Here are some numbered points:
array([-0.561, 1.050, 0.339, 0.165, 0.073, 0.172, -0.009, -0.468, 1.177, 0.794, -0.143, -0.141, -0.385, 0.183, -0.007, 0.010, -1.186, -0.020, -0.283, -0.284, -0.515, -1.089, 0.867, 1.322, -0.101, -0.246, -0.768, -0.831, -0.117, 0.698, 0.737, 0.417, 0.349, 0.610, -0.235]) 0
array([-0.677, 0.689, 0.473, 0.125, -0.141, 0.051, 0.042, -0.475, 1.291, 0.793, -0.022, -0.324, -0.388, -0.178, 0.088, 0.196, -1.369, -0.154, -0.529, -0.269, -0.226, -0.600, 0.888, 0.912, -0.539, -0.176, -0.758, -0.549, -0.276, 0.790, 0.760, 0.460, 0.481, 0.407, -0.269]) 1
array([0.489, 0.227, 1.046, -0.424, 0.795, 0.778, 0.317, -0.065, 1.903, 1.058, 0.771, 0.874, -1.593, -0.198, 0.133, 0.181, -0.569, -0.426, -1.159, -0.458, -0.271, -0.779, -0.040, 0.978, 0.443, 0.179, -0.256, -0.462, -0.830, 0.393, 1.351, 0.940, 0.706, 0.318, -0.497]) 2
array([0.480, 0.614, -0.622, -0.884, 1.332, 1.656, -0.062, 0.958, -3.019, -1.282, 1.148, 0.070, -0.144, 0.141, -1.896, 1.813, -0.877, 1.074, 1.018, -0.254, -1.117, -0.363, 0.685, 1.239, 2.139, -1.892, 0.829, 0.879, -0.191, -2.772, 0.155, -0.128, 0.606, -0.200, -2.347]) 3
array([-0.616, -0.358, 1.489, 0.244, 1.625, -0.325, -0.380, -0.613, 1.928, 0.623, 0.254, 0.141, -0.723, 0.171, -0.020, -1.731, -0.684, -0.146, 1.917, -0.019, -0.605, -0.002, -0.003, -0.357, -0.231, -1.340, 0.240, 0.007, -0.088, 0.359, 0.429, 0.299, -0.580, -0.080, -0.828]) 4
array([-0.044, 0.302, -0.906, 0.047, 0.983, 1.082, -0.491, 0.319, -0.154, 0.395, 0.242, 0.276, -0.488, -0.205, 0.312, 1.865, -0.631, 0.263, -0.026, -0.799, 0.634, 0.973, 0.673, 0.822, 0.763, -1.411, 1.797, -0.786, -1.308, -0.004, -0.356, 1.131, 0.486, 0.254, -2.543]) 5
array([-1.166, 0.414, 0.142, 0.323, -0.213, -0.355, -0.195, -0.690, 1.197, 0.212, 0.148, 0.150, -0.455, 0.477, -0.036, 0.511, -0.975, -0.035, -0.056, -0.396, -0.208, -0.711, 0.819, 1.305, -0.360, -0.717, -0.285, -0.717, -0.345, 0.451, 0.515, 0.988, 0.154, 0.884, -0.254]) 6
array([-0.824, 0.625, 0.368, 0.032, -0.029, -0.278, 0.083, -0.467, 1.025, 0.380, 0.112, 0.083, -0.373, 0.562, 0.002, 0.491, -0.944, 0.074, -0.044, -0.490, -0.169, -0.425, 0.850, 0.818, -0.321, -0.681, -0.420, -0.737, -0.220, 0.322, 0.527, 0.706, 0.544, 0.900, -0.079]) 7
array([-0.614, 0.595, 0.229, 0.147, -0.106, 0.344, -0.161, -0.504, 1.198, 0.637, 0.115, 0.146, -0.429, 0.594, 0.109, 0.198, -1.062, 0.102, -0.046, -0.391, -0.322, -0.683, 0.931, 1.415, -0.266, -0.143, -0.555, -0.706, -0.263, 0.701, 0.659, 0.504, 0.423, 0.785, -0.449]) 8
array([0.330, 1.357, 0.140, -0.860, -0.422, 2.730, 1.553, -0.445, -1.048, -0.352, -0.144, -0.302, -1.390, -0.502, -1.497, 1.333, -2.635, 1.247, 0.417, 0.135, -1.848, -1.753, 0.770, 1.581, 1.370, -0.928, 1.034, 0.270, -0.769, -1.558, 0.640, -0.378, 0.876, 1.020, -2.918]) 9
array([-1.326, 0.738, 0.501, -0.047, -0.762, 0.829, 0.180, -0.128, 0.739, 0.427, 0.642, -0.939, 0.225, 0.900, 0.462, 0.271, -0.473, 0.503, 0.511, -0.719, -0.406, -0.464, 1.122, 1.212, 0.059, 0.942, 0.103, -0.940, -0.490, 0.165, 0.747, -0.302, 0.792, 0.783, 0.534]) 10
array([-1.120, -0.396, 0.566, -1.841, 0.830, 0.519, -0.691, -2.195, -2.309, 0.936, 0.787, 2.057, -1.726, 1.576, -2.332, -0.996, 0.103, 0.653, 1.663, 0.126, -0.503, -1.519, -1.162, -1.015, 1.109, -1.621, -0.559, 0.382, -1.494, 0.000, 0.433, 0.590, 0.297, -2.307, 0.964]) 11
array([1.249, -0.709, 0.806, -0.976, 2.597, 4.229, -0.960, -1.490, -1.404, 1.053, -1.117, 2.100, -0.829, -0.606, -1.815, -2.145, -0.853, 0.425, 0.699, 0.312, 0.076, -1.355, -0.667, 0.387, 0.859, -2.766, 0.601, 0.256, -0.203, -2.387, -0.253, 0.360, -2.371, -2.290, -3.585]) 12
array([0.788, 0.824, -0.267, -0.370, -0.070, -1.128, 1.108, 0.337, 0.895, -1.623, 0.591, 0.561, -1.526, 1.719, -0.062, -0.320, -1.084, 1.641, 1.476, 0.236, -0.905, -1.346, 2.411, 2.163, 1.473, -1.692, 0.100, -0.622, 0.313, -1.094, -0.456, 1.665, 1.515, 2.457, -0.593]) 13
array([-1.654, 0.803, 0.427, -1.098, 0.079, -1.014, 2.123, -1.876, 1.457, -1.462, -0.767, -0.365, 0.467, 1.426, -0.477, 1.437, 3.082, 1.280, 2.201, -0.148, -0.826, 0.123, 0.259, -1.337, -1.620, 1.287, 2.132, 0.336, -1.332, -0.948, -1.096, 1.750, 1.519, 1.235, 0.810]) 14
array([-0.846, 0.438, 0.361, 0.066, -0.248, -0.025, 0.004, -0.557, 1.076, 0.781, 0.301, 0.008, -0.361, 0.469, 0.064, 0.410, -0.891, -0.019, -0.147, -0.319, 0.054, -0.547, 0.950, 1.046, -0.256, -0.311, -0.276, -0.645, -0.465, 0.718, 0.702, 0.505, 0.508, 0.713, -0.345]) 15
array([-0.427, 0.909, 0.548, -0.160, -0.043, -0.090, 0.018, -0.451, 1.013, 0.673, 0.136, -0.024, -0.392, 0.131, 0.112, 0.295, -1.002, 0.253, -0.198, -0.243, -0.382, -0.570, 0.828, 0.653, -0.185, -0.112, -0.532, -0.782, -0.215, 0.451, 0.626, 0.436, 0.659, 0.408, -0.193]) 16
array([-0.964, 0.496, 0.740, -0.777, 0.603, 0.016, 0.530, 0.136, 0.226, 0.927, 0.785, 1.360, -0.414, 0.498, 0.196, 0.093, -1.111, 0.401, -0.371, -0.585, -0.145, -0.563, 1.815, 0.201, 0.106, 0.266, 0.226, -0.697, -0.400, -0.793, 0.506, -0.208, 1.226, 0.930, 0.389]) 17
array([-0.617, 0.654, -0.001, -0.162, -0.668, 0.924, 0.292, -0.305, 1.559, 0.369, 0.145, -0.457, 0.590, 0.911, 0.566, -0.042, -0.431, 0.209, 0.447, -0.523, -0.411, -0.126, 0.981, 0.893, -0.586, 0.837, 0.023, -0.802, -0.511, 0.099, 0.144, 0.519, 0.715, 1.263, -0.325]) 18
array([-1.251, 1.199, 0.238, 0.933, 0.979, 0.718, 1.623, 0.288, 0.843, 1.113, 1.231, 0.006, -0.008, 0.633, -0.217, 0.904, -1.856, 1.064, 0.312, -1.146, -0.134, -1.595, 2.025, -0.021, 0.880, -0.041, 1.096, -0.765, -0.414, -0.223, 1.539, 0.038, 0.877, 0.938, -0.140]) 19
array([-0.113, 0.116, 0.171, -0.932, 0.393, -0.986, 1.227, -0.472, 1.004, 1.066, 0.502, 0.935, 0.502, 0.902, 0.498, 0.944, -0.620, -1.039, 0.581, -0.667, 0.376, 2.158, 0.508, 0.975, 0.359, -0.595, 1.281, -0.740, -0.183, -0.396, 0.762, 1.548, -0.371, 1.242, -0.503]) 20
array([1.411, -0.762, 2.902, -0.559, 0.571, 2.212, 1.876, -4.171, -1.267, 1.678, 0.898, 3.120, -0.578, 2.190, -4.525, -1.400, -0.107, 3.605, 2.054, 0.467, -4.092, -2.378, -1.780, -0.282, 0.104, -2.506, 1.788, 1.246, -2.764, -1.083, 1.359, 0.279, -1.829, -0.656, 0.226]) 21
array([-0.633, 0.180, -0.006, -2.088, 0.019, 0.652, 1.595, -0.019, -1.711, 0.814, 1.654, 0.455, 1.101, 1.026, -0.246, 1.229, 0.567, -0.363, 1.453, -0.974, -0.171, 0.639, -1.129, 0.793, 1.078, 0.305, 0.897, -0.245, -0.426, -1.208, 1.168, 0.089, -0.291, -0.548, 2.118]) 22
array([-0.196, -0.363, -0.207, -0.135, 0.656, -0.062, -0.111, -0.279, 0.639, 0.154, 0.491, 0.765, 0.007, 1.010, 0.700, 0.957, -0.308, 0.200, -0.173, -1.159, 0.176, 0.706, 0.474, 0.214, 0.197, -0.903, 0.876, -1.252, -0.954, 0.777, 0.294, 0.872, 0.564, 0.283, -0.750]) 23
array([0.272, 0.593, 0.710, 0.120, 1.899, -0.202, 0.212, -1.136, 0.868, -0.017, 0.925, 1.578, -0.869, 1.047, -1.266, -0.219, 0.343, 0.086, 1.549, -0.333, -0.335, 1.360, -0.369, -0.434, 0.930, -1.541, 1.240, -0.404, -0.677, -0.686, 0.250, 1.574, 0.100, 0.072, -0.656]) 24
array([-2.252, -0.080, 0.029, -0.485, -0.375, 1.481, 0.795, 1.909, 0.471, -0.102, 1.372, -1.085, 0.166, 0.557, 1.177, 1.295, -0.570, 0.241, 1.408, -1.330, 0.622, -0.677, 1.151, 0.939, 0.517, 1.289, 0.518, -0.555, -0.568, -0.835, 0.625, 0.032, 0.677, 1.836, 0.406]) 25
array([0.001, -0.350, 1.057, -0.635, -0.114, -0.535, 0.359, -0.422, -0.962, 0.607, -0.232, 1.676, 0.699, 0.009, -0.049, 0.184, 0.034, -0.229, -0.943, -2.522, -0.021, -0.712, -1.165, -0.191, 0.874, -0.637, -0.820, -1.653, 0.453, -0.082, -0.865, 0.743, 1.135, -0.729, 0.397]) 26
array([-0.152, -0.055, -0.202, -0.980, -0.117, -0.818, 1.231, -0.566, 1.238, 1.420, 0.746, 0.953, -0.130, 1.104, 0.581, 0.676, -0.625, -0.892, 0.619, -0.714, 0.690, 2.082, 0.621, 1.317, 0.440, -0.676, 1.340, -0.693, -0.277, -0.074, 0.985, 1.464, -0.573, 1.060, -0.728]) 27
array([0.858, 0.633, 1.021, -1.061, 0.487, 0.983, -0.168, -1.902, -0.159, 0.508, 0.078, 1.682, -1.151, -0.206, -2.312, -2.746, -1.329, 1.329, 0.661, 0.173, -1.208, -2.613, 0.657, 2.153, 1.117, -1.302, -0.569, -0.348, -0.993, -2.824, -0.596, 0.234, 0.746, -0.345, -1.360]) 28
array([-0.123, 0.909, 0.020, 1.380, 0.956, 0.686, 0.803, -1.089, 0.462, 0.898, -0.923, -1.514, -1.643, 0.803, -0.923, 2.084, -2.486, 1.069, -0.413, -0.087, 0.454, -1.457, 2.010, -0.099, 3.297, -1.930, -1.636, -0.003, 1.715, -0.022, 0.379, -0.469, 0.079, 1.538, -3.943]) 29
array([-0.474, 0.153, 0.524, -1.442, 1.024, 0.534, 0.612, 0.468, -1.412, 0.197, 1.317, 0.971, -0.633, 0.676, -0.431, -0.472, -0.407, 0.133, -0.514, -0.834, -1.071, -1.321, 1.283, 0.209, 0.892, 0.213, -0.482, 0.464, -0.316, -0.915, 1.766, -0.880, 0.944, -0.668, 0.996]) 30
array([-0.236, 0.746, -0.022, 0.083, -0.240, -0.129, 0.142, -0.568, 1.177, 0.409, 0.090, 0.089, -0.849, 0.130, 0.373, 0.177, -0.934, 0.127, -0.126, -0.391, -0.277, -0.269, 0.809, 0.624, -0.060, -0.358, -0.677, -0.660, -0.089, 0.612, 0.663, 0.750, 0.354, 0.362, -0.133]) 31
array([-0.634, 0.205, 0.474, -0.269, -0.332, -0.230, -0.040, -0.581, 1.080, 1.044, 0.188, 0.096, -0.036, 0.034, -0.100, 0.354, -1.323, 0.380, -0.219, -0.047, 0.046, -0.482, 0.748, 1.178, -0.195, -0.247, -0.266, -0.915, -0.513, 0.559, 0.426, 0.444, 0.795, 0.912, -0.455]) 32
array([-0.219, 0.445, 0.245, -0.055, -0.464, 0.250, -0.136, -0.384, 1.420, 0.453, 0.324, 0.127, -0.426, 0.762, 0.110, 0.009, -1.379, 0.433, -0.308, -0.512, -0.161, -0.525, 0.866, 1.214, -0.213, -0.131, -0.716, -0.724, -0.238, 0.776, 0.653, 0.430, 0.538, 0.793, -0.538]) 33
array([-1.527, 2.854, 0.685, -2.681, 5.113, -1.261, 1.597, -1.108, 1.671, 1.414, -0.406, 2.918, -1.273, 0.177, -3.316, 2.748, 3.791, 2.816, 2.730, 0.354, -1.571, 2.662, -1.520, -1.064, 0.482, 0.387, 2.172, 0.546, 0.288, 0.110, 2.109, 2.391, 1.074, 0.663, -2.564]) 34
array([-0.774, 0.648, 0.395, 0.169, 0.113, -0.042, -0.020, -0.348, 1.136, 0.734, -0.318, -0.012, -0.034, 0.324, -0.146, 0.362, -1.332, 0.061, -0.072, -0.281, -0.342, -0.634, 0.999, 1.341, -0.228, -0.443, -0.490, -0.897, -0.244, 0.451, 0.335, 0.573, 0.652, 1.211, -0.199]) 35
array([0.232, 0.385, 2.162, 0.174, 2.236, -1.078, 0.042, -2.148, 0.950, 0.823, 2.177, 1.355, -0.925, 2.281, -3.029, -1.954, 0.157, 1.468, 3.409, -0.141, -0.634, 0.400, -0.079, -0.214, 1.308, -2.537, 1.023, 1.183, -1.019, -1.013, -0.555, 0.738, -0.199, -0.953, -0.551]) 36
array([-0.229, 0.933, 0.051, 0.098, 0.207, -0.417, 0.382, -0.412, 0.870, 0.200, 0.120, 0.089, -0.606, 0.171, 0.460, 0.594, -0.518, 0.011, 0.431, -0.464, -0.138, -0.562, 0.518, 0.348, -0.024, -0.652, -0.556, -0.849, -0.229, 0.398, 0.624, 0.980, 0.350, 0.424, 0.058]) 37
array([-0.233, 1.004, -0.173, -1.049, -0.931, 2.481, 1.106, -0.527, -1.724, -1.130, 0.035, -0.595, -0.617, 1.105, -0.335, -0.780, 0.223, 0.951, 0.499, -0.055, -1.167, -3.700, 1.866, 2.769, 1.543, 0.389, -0.015, -0.547, -0.304, -1.794, 0.594, 0.925, 0.198, -0.660, 1.042]) 38
array([-1.742, 0.000, -0.243, -0.462, 0.965, 1.780, 2.339, 2.070, 0.053, -0.108, 1.269, -1.816, -0.520, 1.745, 0.787, 2.950, -1.021, 0.171, 1.728, -2.032, 1.406, 0.734, 1.797, -0.117, 2.816, 0.088, 0.900, 0.054, 0.926, -2.279, 0.952, 0.351, -0.353, 2.856, -1.939]) 39
array([-2.574, -0.305, 1.216, -1.912, -1.267, 3.299, 2.130, -1.325, -2.065, 0.448, 0.835, 0.483, -0.465, 0.591, -0.914, 0.545, 0.584, 1.167, 0.434, -1.516, -2.220, -3.683, -1.542, -0.617, -0.390, 0.128, 2.452, 0.696, -2.156, -2.302, 1.980, -1.064, -0.220, 0.035, 1.427]) 40
array([-0.354, 1.001, 1.998, -0.129, 2.191, -1.587, 0.852, -2.792, 1.125, 0.326, 0.511, 0.736, -1.589, 1.080, -2.940, -0.889, 0.835, 1.253, 2.401, 0.193, -0.928, -0.423, -0.151, -0.652, 0.318, -1.951, 0.846, 1.752, -0.972, -0.154, -0.415, 1.151, 0.072, -1.238, 0.144]) 41
array([-0.240, -0.336, 1.115, 0.203, 1.915, 0.100, -0.239, -0.247, 2.609, 0.461, 0.937, -0.766, -1.677, 0.318, 0.120, -3.132, -0.106, 0.678, 3.115, 0.400, -0.208, 0.313, -0.073, 0.042, 1.161, -0.594, 0.898, 0.947, 0.567, 1.008, -0.449, -0.067, -0.413, -0.398, -0.263]) 42
array([-0.286, -0.737, 0.598, -1.274, -0.925, 1.872, 1.767, -2.692, -0.543, 1.365, -0.477, 1.150, 0.608, 0.721, -1.476, -0.001, -1.014, 1.597, -0.938, -0.090, -2.629, -2.577, -0.757, 0.608, -0.619, -0.070, 0.301, -0.627, -1.884, -0.373, 1.160, -0.288, -0.614, 0.960, 0.409]) 43
array([0.196, 0.298, 1.091, -0.668, -0.061, -0.125, 0.536, -0.475, -0.878, 1.442, -0.505, 1.489, -0.090, 0.117, -0.129, -0.036, 0.112, -0.153, -1.208, -2.402, -0.017, -0.860, -0.939, -0.442, 0.982, -0.644, -1.180, -1.518, 0.666, 0.331, -0.599, 0.226, 0.892, -1.297, 0.559]) 44
array([-2.243, 0.947, 0.826, -0.501, 1.615, 2.465, 1.438, 2.086, 0.571, 0.395, 2.656, -1.624, -1.180, 0.941, -0.402, -0.597, 0.031, 0.654, 3.886, -1.491, 0.206, -1.224, 0.644, 0.214, 1.691, 0.707, 0.852, 1.529, -0.757, -2.046, 0.623, -0.050, -0.210, 0.211, 0.928]) 45
array([-0.175, 0.110, 0.283, -0.169, -0.279, -0.512, 0.110, -0.676, 0.531, 0.046, 0.508, 0.807, 0.264, 0.718, 0.445, 0.560, -0.592, 0.381, 0.630, -0.496, -0.230, 0.192, 0.718, 0.514, 0.314, -0.140, 0.227, -1.290, -0.226, 0.053, 0.233, 0.486, 0.775, 0.890, -0.424]) 46
array([-0.616, -0.248, -0.665, 0.453, -1.214, 2.257, -0.511, -0.057, 2.298, -1.147, 1.172, 1.281, 0.359, 0.370, 0.822, 1.392, 0.740, -0.827, 2.000, -0.708, -0.034, 1.342, 0.842, 0.469, 0.428, -0.410, 2.901, -2.294, -0.928, -0.903, 1.584, 1.678, 0.482, 1.399, 0.542]) 47
Which two points above are nearest to each new point, looking only along the 5 directions in which the numbered points spread most? Their numbers follow each, smallest number first.
array([-0.120, -0.768, 0.721, -1.754, -1.272, 1.919, 1.759, -3.381, -1.594, 1.083, -0.202, 1.644, 1.122, 0.565, -1.330, 0.340, -0.239, 1.660, -0.373, 0.032, -3.159, -2.796, -1.560, 0.143, -0.415, 0.462, 0.979, -0.774, -2.184, -0.942, 1.227, -0.309, -0.496, 0.553, 0.529]) 40 43
array([0.562, 1.374, -0.158, -1.025, 0.725, 1.423, 0.394, 0.050, -1.727, -0.200, 0.394, 0.901, -1.103, 0.298, -1.358, 1.094, -1.317, 0.597, 0.530, 0.065, -0.580, -1.915, -0.337, 0.890, 1.471, -1.562, -0.667, 0.325, 0.231, -0.961, 0.373, -0.450, 1.234, -0.336, -0.724]) 9 30
array([-1.327, 0.416, 1.687, -0.442, 2.046, 0.988, 1.007, 0.382, 0.555, 0.597, 2.519, -0.220, -0.979, 1.981, -1.518, -0.929, 0.269, 0.985, 3.601, -1.037, -0.101, -0.017, 0.715, -0.215, 1.350, -0.748, 1.177, 1.225, -0.907, -1.838, 0.042, 0.093, -0.066, -0.004, 0.345]) 42 45
array([-1.482, 0.834, 1.487, -0.009, -0.648, -0.571, 0.049, -1.059, 1.012, 1.108, -0.179, 1.647, -1.424, 1.050, -0.609, -0.091, -0.723, 0.506, -0.534, -0.730, -0.015, -0.696, 0.482, 0.508, 0.566, -1.976, 0.523, -0.259, -0.567, 0.021, 0.889, 0.101, 1.474, 0.382, -1.711]) 2 37
array([0.052, 1.095, -0.511, -3.528, 1.512, 2.018, 1.448, 0.166, 2.239, 2.565, 1.424, 1.410, 0.095, 0.259, -0.995, 3.237, 1.992, -0.242, -0.561, 0.722, -1.702, 1.265, 0.121, -0.364, 1.216, 1.461, 0.587, -4.728, 0.654, -2.182, 1.191, 2.872, 0.208, 1.763, -3.012]) 5 20
array([-0.731, 2.255, -1.096, -1.867, 1.477, 2.603, 2.231, 2.424, 0.624, -0.308, 1.371, -0.295, -0.716, -1.172, 0.127, 2.837, -0.069, 0.364, 1.206, -0.715, 0.039, 1.393, 1.126, 0.038, 1.300, 0.721, 1.790, -1.741, 0.945, -1.974, 1.037, 1.895, 1.100, 0.875, -2.772]) 5 39
array([-0.787, -0.740, 1.548, -1.511, 0.194, 1.325, 0.737, -2.300, -0.870, 1.291, 0.047, 2.121, 0.350, 2.370, -2.056, 0.319, 0.210, 2.803, 1.204, -0.442, -2.923, -0.951, -1.230, 0.298, -0.156, 0.527, 1.041, 0.343, -2.027, -0.643, 1.780, -0.890, -0.173, 1.772, -0.470]) 11 43
array([0.489, 0.588, 0.206, -2.373, 3.770, 0.435, 1.392, -0.094, 2.209, 1.270, 1.179, 2.529, 0.785, -1.262, -0.049, 0.177, 1.784, 0.354, 2.505, 0.546, -0.586, 3.126, -1.164, -2.003, 0.451, -0.889, 2.716, -2.804, 1.273, -0.945, 0.625, 2.852, -0.035, -0.478, -3.238]) 24 34
array([-0.037, 0.238, 0.239, -1.319, 0.289, 0.844, 0.412, -0.420, 1.671, 1.844, 0.490, -0.120, -0.724, 0.883, -0.776, 1.538, -0.226, -0.116, -0.536, 0.509, -1.337, -1.287, 0.653, 0.477, 1.351, 0.486, -1.326, -2.448, -0.330, -1.142, 0.687, 0.342, -0.112, 1.600, -0.686]) 2 17
array([-0.744, 1.500, -0.195, -0.874, 0.997, 0.941, -0.333, 0.000, 0.052, 0.749, 0.340, 0.033, -0.694, 0.018, -0.724, 2.139, -2.212, -0.509, 1.184, -0.189, -0.193, -1.017, 0.376, 0.676, 0.681, -1.356, -0.686, -0.430, -0.333, -0.860, 0.150, -0.249, 0.804, -0.043, -1.311]) 5 19
array([-0.420, -0.607, 1.345, 0.269, 1.748, 0.138, 0.611, 0.085, -0.277, 0.794, 0.653, 0.432, 0.474, 0.016, -0.894, -1.047, -0.435, 0.315, 1.257, -2.170, -0.329, -1.607, -0.872, -0.939, 0.452, -0.897, 0.952, -0.737, 0.320, -0.229, -0.011, 0.237, 0.174, -0.903, 0.920]) 17 30
array([-0.761, -0.401, -0.250, 0.113, 1.085, 1.067, 2.158, 0.601, 0.076, 0.673, 2.652, -0.332, 1.179, 1.713, -0.208, 1.127, -1.318, 0.738, 1.180, -1.717, 0.407, -0.273, 2.362, 1.004, -0.111, 0.771, 3.586, -0.703, -0.941, -1.108, 2.031, 0.417, 0.123, 2.174, 1.289]) 25 47
array([-0.959, 0.438, 1.842, -0.652, -0.842, -1.107, -0.464, -2.974, 0.178, -0.440, -0.562, 1.769, -2.739, 0.990, -1.921, -0.438, 1.487, 0.851, -0.161, -0.809, -0.808, -0.926, -0.584, 0.049, -1.164, -2.115, 1.906, 1.108, -1.103, 0.179, 0.767, 0.751, 1.696, -0.832, -0.185]) 11 24
array([-1.146, 0.932, 1.427, -0.147, 1.714, -0.622, -0.640, -0.279, 1.062, 0.811, 0.349, 0.890, -0.755, 1.083, -0.993, 0.293, -0.519, 1.561, 1.387, -0.616, -1.058, 0.431, -0.051, 0.749, 0.343, -0.017, -0.507, 0.725, -0.494, 0.475, 1.600, -0.236, 0.374, 1.203, -0.871]) 4 24
array([-1.166, 1.625, 0.523, -1.289, 1.328, -0.153, 1.969, 0.040, 0.771, 2.532, -0.532, 3.208, 0.875, -0.711, -0.844, 1.855, 0.135, 0.372, -1.373, -2.083, 0.066, 0.933, -1.068, -1.389, 2.155, -1.337, 0.260, -3.286, 1.811, -0.394, -0.220, 2.009, 1.628, -0.992, -3.182]) 5 20
array([-0.516, -1.511, 2.519, -1.491, -0.130, 1.247, 1.010, 0.609, -0.319, 1.102, 2.141, 1.844, -0.967, 1.731, -0.336, 0.861, 2.066, -0.148, -1.183, -3.186, 0.216, -0.196, -1.929, -0.031, 1.815, 1.517, 1.724, -1.186, -0.902, -1.107, 0.334, 0.286, 1.757, -0.861, 0.968]) 22 30
array([-1.910, 0.385, 1.342, -0.826, -1.016, 0.882, -0.067, 0.139, -0.334, -0.107, 0.845, 0.453, -1.489, 0.866, -0.489, -0.130, 0.267, 0.271, 0.477, -1.603, -0.045, -1.130, -0.044, 0.571, -0.177, -0.756, 1.514, 0.406, -0.881, -0.992, 1.192, -0.255, 1.518, 0.339, 0.191]) 17 30
array([0.859, 0.165, -0.612, -0.718, 0.695, 0.132, 0.751, -0.053, 0.111, -0.857, -0.670, 2.946, -1.071, 0.485, -1.049, 0.831, -0.124, -0.193, -0.126, -0.536, 0.239, 1.256, -1.087, 1.136, 2.119, -1.875, 1.981, -1.768, 0.409, -1.029, -1.054, 3.070, 1.437, 1.181, -1.581]) 5 23
array([0.071, 0.259, -2.214, 0.956, 3.177, 3.511, 0.343, 1.886, -1.144, 0.745, 1.584, -0.684, -0.063, -0.422, -0.357, 3.163, -1.543, 1.434, -0.037, -1.895, 0.955, 0.299, 1.902, 0.676, 1.277, -1.631, 4.446, -0.658, -2.433, -0.379, 0.271, 0.672, 0.304, 0.230, -2.309]) 3 39
array([-0.962, 0.973, 0.697, -0.513, 1.251, -2.152, 1.664, -2.250, 0.823, -0.527, -1.036, 0.349, -1.611, -0.881, -0.919, 1.413, 1.374, 0.511, 0.404, 0.198, -0.587, -1.233, 0.068, -0.365, -0.368, -0.648, 0.339, 0.484, -0.908, 0.656, 0.068, 1.768, 0.360, -0.366, 0.955]) 23 24
array([-2.318, 1.329, 1.715, -0.140, 1.760, 0.669, -0.229, 0.569, 0.509, 1.370, 0.667, -0.583, -0.007, 1.594, -1.077, 0.438, 0.233, 2.298, 2.635, -0.967, -1.463, 0.538, 0.354, 1.387, 0.954, 1.652, 0.195, 0.676, -0.913, -0.003, 1.989, -1.703, 0.768, 1.463, 0.268]) 19 47
array([0.775, -0.158, -0.247, -1.817, 1.042, -0.353, 1.346, -0.031, -0.909, 0.236, 0.977, 0.307, -0.112, 0.502, -0.651, 0.264, -0.388, -0.582, 0.090, -0.560, -0.838, 0.234, -0.335, 0.745, 1.456, -0.920, -0.323, 0.743, -0.158, -0.432, 2.232, 0.446, -0.551, -1.224, 0.390]) 17 30
array([0.032, 1.784, 0.150, -2.166, 2.502, -0.070, 1.153, -0.813, 1.199, 1.029, 1.859, 2.517, 1.126, 0.264, -1.832, 1.415, 1.649, 1.217, 2.291, 0.294, -0.755, 2.569, -0.615, -1.209, 0.808, -0.861, 2.748, -2.450, 0.856, -1.386, 0.139, 3.042, 1.138, -0.368, -2.719]) 24 34
array([0.231, 0.328, 1.435, 0.286, 0.553, -0.385, -0.018, -1.046, 0.710, 0.654, 0.750, 1.152, -0.308, 1.015, -1.446, -0.075, -1.039, 1.238, 1.419, 0.115, -0.943, -0.171, 0.357, 0.595, 0.330, -1.154, 0.417, -0.300, -0.493, 0.214, 0.304, 0.758, 0.314, 0.217, -0.586]) 4 24
array([-0.119, 1.232, -0.365, -2.386, 0.611, 1.215, 1.318, 0.318, 0.594, 1.201, 0.222, 1.651, 2.564, -0.778, -0.289, 1.623, 1.676, 0.272, -0.050, -1.337, -0.571, 1.686, -1.199, -0.870, 0.190, 1.272, 1.336, -3.478, 1.164, -1.030, -0.559, 2.560, 1.888, -0.112, -1.748]) 20 27
array([-0.597, -0.747, 0.402, -1.199, -0.862, 1.436, 1.522, -2.781, -0.644, 0.980, -0.081, 1.237, 0.718, 0.914, -1.336, 0.541, -0.588, 1.488, -0.285, -0.070, -2.431, -2.331, -0.872, 0.230, -0.571, -0.265, 0.837, -0.788, -1.757, -0.500, 0.968, 0.017, -0.466, 0.753, 0.262]) 30 43
array([-0.190, 1.246, 3.027, 0.719, 1.595, -0.398, 1.009, -0.770, 1.251, 1.543, 0.749, 2.173, -1.100, 1.123, -2.297, -0.528, -1.294, 1.922, 1.659, -0.105, -1.092, -0.246, 0.460, -0.249, 1.763, -2.926, 0.257, 0.348, -0.638, -0.211, 0.749, 0.737, 0.430, -0.235, -2.192]) 24 36
array([-0.137, 1.834, -0.772, 0.274, 0.422, 1.881, 0.101, 0.709, 0.213, 0.742, 0.056, -0.759, -1.431, -1.359, -0.918, 1.883, -2.229, 1.217, 0.212, 0.108, 0.467, 0.327, 1.786, 1.161, 0.721, -1.951, 0.531, -0.009, -0.435, -1.563, -0.767, 0.652, 0.552, 0.957, -2.931]) 5 29
array([0.492, -0.607, -0.541, -0.879, -0.413, 2.336, -0.702, -0.932, 1.420, 0.793, 0.809, 2.260, -0.850, 1.013, -0.490, 1.520, 0.692, -1.248, 0.230, 0.216, -0.797, -0.629, -0.297, 0.207, 1.043, -0.999, 0.182, -2.045, -0.543, -1.184, 1.347, 1.185, -0.228, 1.105, -0.131]) 17 26
array([-0.318, 0.009, 0.070, -1.295, -0.282, 1.881, -0.043, -0.755, 2.010, 2.176, 0.936, 0.181, -1.741, 2.083, -0.534, 0.902, 0.168, -0.668, -0.948, 0.074, -1.499, -1.730, 0.936, 1.629, 1.130, 0.964, -1.484, -2.152, -0.500, -1.233, 1.259, 0.433, -0.861, 2.135, -1.151]) 8 17
array([-1.125, 1.836, 0.229, -1.179, 0.592, 0.537, 2.307, -1.400, 1.016, -1.585, -1.016, -1.723, -0.350, -0.349, -0.919, 0.695, 1.502, 0.185, 1.246, 0.189, -1.395, -0.728, 0.915, -0.454, -1.402, 0.744, 0.994, 1.024, -0.944, -1.581, -0.630, 1.531, 2.045, 1.047, 0.544]) 22 47
